(in the rows, 128 means zero)
Families of rows that turns and mirrors carry onto each other, the same ones carrying the whole set onto itself: the rest of each named row's family, in list order
4 families of 8 rows
meted: 139	95	107	165	113	100	158	127
nuzo: 111	176	132	147	146	100	141	141
mok: 124	149	138	91	149	128	141	147
bakek: 120	117	114	180	132	88	161	122
Lek: 138	98	121	172	150	113	184	141
Visul: 142	98	113	161	106	94	169	135
kiluv: 115	117	139	166	157	84	178	137
Kime: 133	120	126	89	128	140	144	155
keko: 138	148	114	105	128	133	123	161
dad: 126	88	125	165	135	95	180	144
Div: 126	176	134	119	134	116	129	154
dur: 112	168	140	150	154	107	136	131
Figup: 152	97	101	134	99	111	156	151
mitad: 134	77	115	140	118	115	172	153
Pumop: 123	170	132	115	164	118	169	139
Fim: 132	158	131	96	141	138	165	146
beli: 121	156	128	146	175	102	177	134
nonog: 155	93	106	139	102	118	145	140
zani: 149	100	124	122	116	150	171	153
Nolur: 115	160	147	117	167	107	150	139
Lav: 122	168	130	123	147	126	123	147
kog: 137	91	116	109	114	135	157	155
vug: 146	150	126	105	118	127	126	159
vafid: 108	152	126	172	145	89	154	129
riref: 112	148	146	147	170	89	165	134
Botaf: 157	116	114	114	103	129	133	153
kes: 128	117	128	178	124	86	168	122
Metiz: 115	147	140	173	145	91	155	120
tata: 150	118	101	109	107	128	136	162
kop: 148	87	120	153	128	134	179	149
bok: 142	129	127	98	122	153	165	153
mosu: 128	125	124	169	170	100	185	135

The rest of the family of Fim: Lek, Pumop, beli, zani, kop, bok, mosu
The rest of the family of kiluv: mok, Kime, dad, mitad, Nolur, kog, riref

Families of rows that turns and mirrors carry onto each other, the same ones carrying the whole set onto itself: the rest of each named row's family, in list order
7 families of 3 rows
Gizer: 169	125	76	154	137	155	143	114	125	149	137	63	155	117	133	124	80	107	148	120	104	135	101	102	141	154	143	133
tikig: 123	146	122	120	132	141	174	166	112	105	102	167	144	131	121	130	126	108	121	102	153	170	123	150	137	160	139	141
kif: 134	150	122	105	105	151	147	157	124	120	75	122	133	149	142	108	137	146	116	128	152	163	115	150	144	170	114	137
dokif: 152	168	130	121	140	157	119	145	156	159	90	118	77	114	122	109	157	150	152	131	114	142	77	128	136	160	194	151
duro: 173	135	67	156	143	150	113	120	100	139	112	91	137	116	104	102	111	93	142	116	91	121	95	103	149	121	133	100
Mif: 121	145	105	135	133	133	162	149	128	96	110	140	151	147	110	141	125	115	106	87	151	156	114	134	176	164	148	166
Lisip: 145	170	145	153	124	148	153	145	128	148	115	117	98	120	102	133	128	164	174	106	117	146	91	113	168	114	214	142
Zure: 124	169	133	129	111	165	155	181	115	103	105	133	132	161	125	126	118	137	91	130	145	146	121	150	156	154	144	150
Suvel: 126	141	103	145	127	134	154	149	143	131	89	145	108	166	127	127	111	136	92	89	124	185	125	106	137	169	127	130
nufud: 172	167	133	157	142	157	114	170	133	159	110	117	78	125	121	126	130	130	161	127	99	123	75	111	145	127	204	160
mese: 172	158	93	159	105	166	127	105	114	149	125	88	172	93	98	124	103	100	160	101	104	132	118	119	126	122	159	132
Larap: 137	168	100	141	140	149	137	131	131	174	110	146	61	120	92	98	136	124	133	103	145	159	79	97	145	118	191	134
gotu: 165	138	123	140	140	166	151	163	135	156	115	112	84	94	106	135	132	131	147	130	158	139	82	102	165	101	201	162
luk: 146	150	154	137	136	151	145	160	127	170	124	112	75	103	115	120	129	132	155	156	146	132	93	113	146	127	202	127
Laza: 165	133	85	152	110	169	127	113	112	180	114	83	118	117	118	98	109	91	107	115	122	151	113	89	118	131	122	115
guku: 171	126	99	158	131	138	122	111	112	150	132	94	150	110	135	119	111	81	156	116	83	133	106	119	119	168	139	120
mimik: 126	141	131	153	115	155	162	164	119	103	88	121	164	142	111	140	103	147	123	97	137	169	147	143	150	133	139	141
mepu: 167	154	80	122	136	161	110	120	112	166	87	91	148	108	127	85	121	90	165	112	119	140	92	135	109	152	129	140
Tonus: 150	181	119	130	151	144	138	175	153	156	97	123	79	122	89	133	118	136	139	131	131	124	95	84	158	124	201	121
Pav: 177	161	65	142	122	166	130	131	93	138	124	110	164	124	132	104	87	88	156	114	104	135	92	134	118	136	127	136
Nep: 141	156	106	116	125	165	187	171	111	100	91	135	140	144	116	135	129	123	87	93	118	159	119	111	157	152	125	122

The rest of the family of luk: tikig, guku
The rest of the family of Nep: duro, Tonus
The rest of the family of Lisip: mese, mimik
The rest of the family of Gizer: Mif, gotu

Families of rows that turns and mirrors carry onto each other, the same ones carrying the whole set onto itself: the rest of each named row's family, in list order
4 families of 8 rows
fovek: 123	135	158	85	133	149	116	124	97	107	133	118	112	151	134	151	140	150	181	117	115	135
zivu: 108	138	104	106	144	141	129	143	157	93	133	107	117	106	137	136	122	147	158	99	89	142
tupag: 110	122	110	97	128	128	112	148	142	80	136	106	99	109	127	138	147	130	164	98	96	128
kamip: 134	130	116	170	175	121	150	158	123	134	167	53	107	122	138	118	162	102	146	103	136	139
mib: 149	182	139	141	164	89	123	153	88	152	108	87	114	158	141	88	180	136	109	118	121	162
norav: 88	145	101	122	157	135	136	138	171	89	160	85	130	128	110	111	151	148	155	106	106	163
kebu: 150	140	123	143	153	117	125	142	115	103	139	58	67	109	164	112	170	124	153	85	110	113
bope: 161	190	142	141	153	96	125	128	82	115	116	72	84	117	110	110	143	143	157	82	110	108
taril: 110	131	104	96	150	152	138	136	135	73	133	101	105	150	132	143	132	118	153	119	97	152
Kotul: 110	146	153	109	123	100	104	131	125	135	120	114	158	152	124	132	146	163	144	134	125	176
Guki: 139	165	128	149	179	80	143	164	97	157	143	76	134	164	118	107	166	124	111	115	132	148
punok: 173	160	161	133	170	125	142	123	67	122	113	72	95	128	114	96	158	139	156	67	124	134
zuf: 115	151	134	103	137	102	100	147	119	138	106	134	145	147	115	103	160	150	144	135	122	185
zoku: 138	192	154	163	144	92	132	165	75	139	129	96	118	139	110	103	165	137	110	101	124	127
Podes: 120	163	122	181	172	120	163	140	116	115	156	50	107	156	130	101	159	109	142	126	144	146
leli: 126	149	158	99	123	145	138	126	111	115	108	118	134	133	117	155	114	161	160	97	101	152
Tilo: 85	140	115	133	155	116	122	131	169	107	153	101	144	139	119	112	127	152	149	137	134	159
Nubiv: 135	152	133	192	151	106	153	161	118	135	136	90	101	126	131	92	167	105	120	122	143	158
safo: 170	168	160	122	179	91	131	127	71	135	107	78	126	137	115	104	138	145	125	78	121	129
mup: 83	139	103	116	162	139	118	144	144	92	127	104	138	158	122	84	138	144	128	122	128	172
Bes: 132	145	168	106	135	148	126	124	93	103	127	141	128	130	101	134	114	156	158	98	122	141
zesiz: 124	134	144	96	138	151	141	129	141	83	132	108	112	115	121	151	147	143	150	81	83	139
vuke: 161	134	125	145	178	129	147	146	106	112	150	74	75	104	148	100	176	107	158	82	116	129
Tirur: 131	152	128	167	186	104	154	154	114	118	170	71	106	150	118	95	178	104	123	116	141	136
tunaf: 80	144	104	138	152	128	139	133	146	95	146	91	140	146	95	110	132	129	167	137	137	165
Tudo: 137	146	185	93	132	121	136	115	109	119	124	135	142	142	117	137	149	165	153	109	112	164
Viko: 102	149	138	114	152	98	124	131	148	132	144	112	152	154	114	97	165	170	154	133	133	185
fepib: 168	175	172	145	165	132	138	120	70	115	122	88	98	132	129	101	130	154	134	78	128	122
bev: 151	172	148	138	168	80	122	144	77	133	123	70	120	161	110	90	186	131	114	100	129	149
bona: 168	129	142	137	175	128	129	126	103	120	126	59	91	94	141	115	146	122	157	65	120	121
Zubov: 160	151	117	168	159	106	142	123	120	107	127	63	70	99	134	99	150	110	168	103	125	143
Segig: 100	144	154	102	144	131	93	134	103	122	131	121	149	155	131	94	149	174	155	124	142	158

The rest of the family of zesiz: kamip, norav, Guki, safo, Tudo, Viko, bona
The rest of the family of leli: zivu, Kotul, punok, Tilo, vuke, Tirur, bev
The rest of the family of fepib: tupag, mib, kebu, zuf, Podes, Bes, tunaf
The rest of the family of Nubiv: fovek, bope, taril, zoku, mup, Zubov, Segig

